(in the rows, 128 means zero)
A single turn carries every row of the set below to another of its rows. Some are shown first; where does it send the rows asked next?
K_475: [102 152 144  77 136 133 123 128 109 126 109 147 127 128  99 140 149 126
 127 166 141 149 118 161 156 131  94 143 131 156 168 130]
K_184: [141  75 134 133 108 169 135 145 112 116  97 149 100 129 118 149 134 163
 126 126 137 125 124 134 162 107 108  77 149 131 106 138]
K_142: [122 170 128 126 156 133 159 123 139 113 129 127 148 127 110 147 128 109
 153 181 118 102 141 156 138 138 119 134 123 158 166 126]
K_14: [148 123 117 144 127 120 118 139 102  91 134 129 116 125 152 112 151 115
 103 121 134 134  87  74 130 111 151 108 112 106 114  95]
K_190: [143 140 125 154 120 116 123 139 116 126 136 116 115 125 135 114 124  98
  87 145 131 163  93  90  90 108 143 108  92 116 127 111]
K_989: [151 105 159 162 115 131  94 130 113 127 163 101 151 153 127 125 151  95
 108 143 127 159 120 109 146 145 167 122 111 128 126  99]
K_522: [148  84 134 125 117 152  86 137 127 144 112 127 137 137 149 146 140 163
 127 131  88 175 132 122 159 145 128 107 152 157 115 123]
K_29: [128 112 137 140  96 131 123 150 143 176 146 126 158 161 125 155 144 128
 140 127 117 141 149 142 143 154 142 112  88 123  96 172]
K_553: [141 100 115 122 112 161 110 141 115 108 127 147 131 120 139 150 146 146
 112 119 114 151 157 139 198  91 107  88 165 126 117 115]
K_629: [146 118 120 150 113 120 117 130 120 122 134 103 164 134 149  94 169  84
  94 141 123 137 129 134 147  86 133 134 111 100 133  91]
K_453: [153 123 133 146  96 121 165 173 134 159 105 110 130 128 116 122 130 119
 110 121 140  97 138 113 112 106 145 118  98 122 113 166]
K_276: [135 116 123 126 153 138  97 143 123  96 112 160  86 131 164 131 139 147
 123 135  99 153  98 141 146 120 119  75 137 127 110 134]
K_934: [110 187 149 101 144 130 155 141 133 120 149 121 160 118 100 116 154 138
 124 177 114 155 150 123 140 117 128  96 154 147 151  92]
K_915: [145 119 149 141  99 137 139 142 125 171 136 132 131 169 111 156 126 128
 146 110 139 112 153 118 134 104 157 106 109 117 106 178]
K_444: [111 190 138 123 129 145 151 126 120 124 135 132 143  99  84 120 146 137
 133 184 120 168 150 121 142 132 129 107 136 145 160 101]
K_607: [125 132 129 157 116 151 152 155 147 145 111 150 127 161 115 151  89 126
 127 133 137 124 126 119 127 137 135  64 106 106 119 171]
K_508: [123 126 113 156 108 122 158 149 137 150 122 144 136 161 127 143 128 117
 115 122 152 118 123  81 134 101 137  98  83 109 109 171]
K_143: [112 186 154 105 134 138 158 130 124 127 137 133 147 105  80 113 144 130
 115 163 126 177 147 132 146 122 128 124 127 146 158  96]
K_881: [106 162 139  89 123 120 124 119 101 143 114 138 119 124  92 143 146 137
 140 186 133 143 110 156 145 129  94 128 130 147 171 137]
K_274: [144 123 133 154 108 145  95 131 106 129 124 108 131 136 144  91 154  89
 110 126 120 137 121  87 126 119 176 138 112 124 133 109]
K_305: [127 104 119 131 132 137 129 142 129 122  83 152 116 141 153 130 130 175
 135 115 114 138 103 109 165 106 124  68 146 111 103 138]
K_801: [134 112 128 162 122 143 117 144 109  94 117 125 112 110 141  79 190 104
  94 141 125 141 116 115 142 101 144 107 107 120 109 102]
K_429: [124  85 121 132 117 169 101 113 109 125 105 141 118 131 150 133 151 163
 153 121 105 160 127 135 149 107 130  93 147 133  88 118]
K_707: [ 86 157 131  74 119 140 129 131 114 151 127 150 132 140  99 130 154 133
 117 180 127 140 120 138 161 125  94 114 131 148 178 131]
K_409: [119 160 135 111 154 149 173 127 143 114 126 135 165 129 100 144 122 115
 144 162 130 118 147 163 137 143 119 140 120 152 158 114]
K_773: [ 99 153 120  95 139 135 160 129 133 116 149 113 161 128 118 153 120 103
 143 172 130  97 127 149 136 139 109 133 125 154 153 111]
K_162: [142 133 121 117  72 128 138 172 124 166 112 120 167 141 112 146 126 119
 119 112 148 111 157 133 144 118 121 108 124  91 124 164]

K_429 moves to K_915
K_14 moves to K_305
Now find these:
K_773 moves to K_934
K_142 moves to K_444
K_190 moves to K_276
K_553 moves to K_162
K_989 moves to K_522
K_453 moves to K_801
K_143 moves to K_475

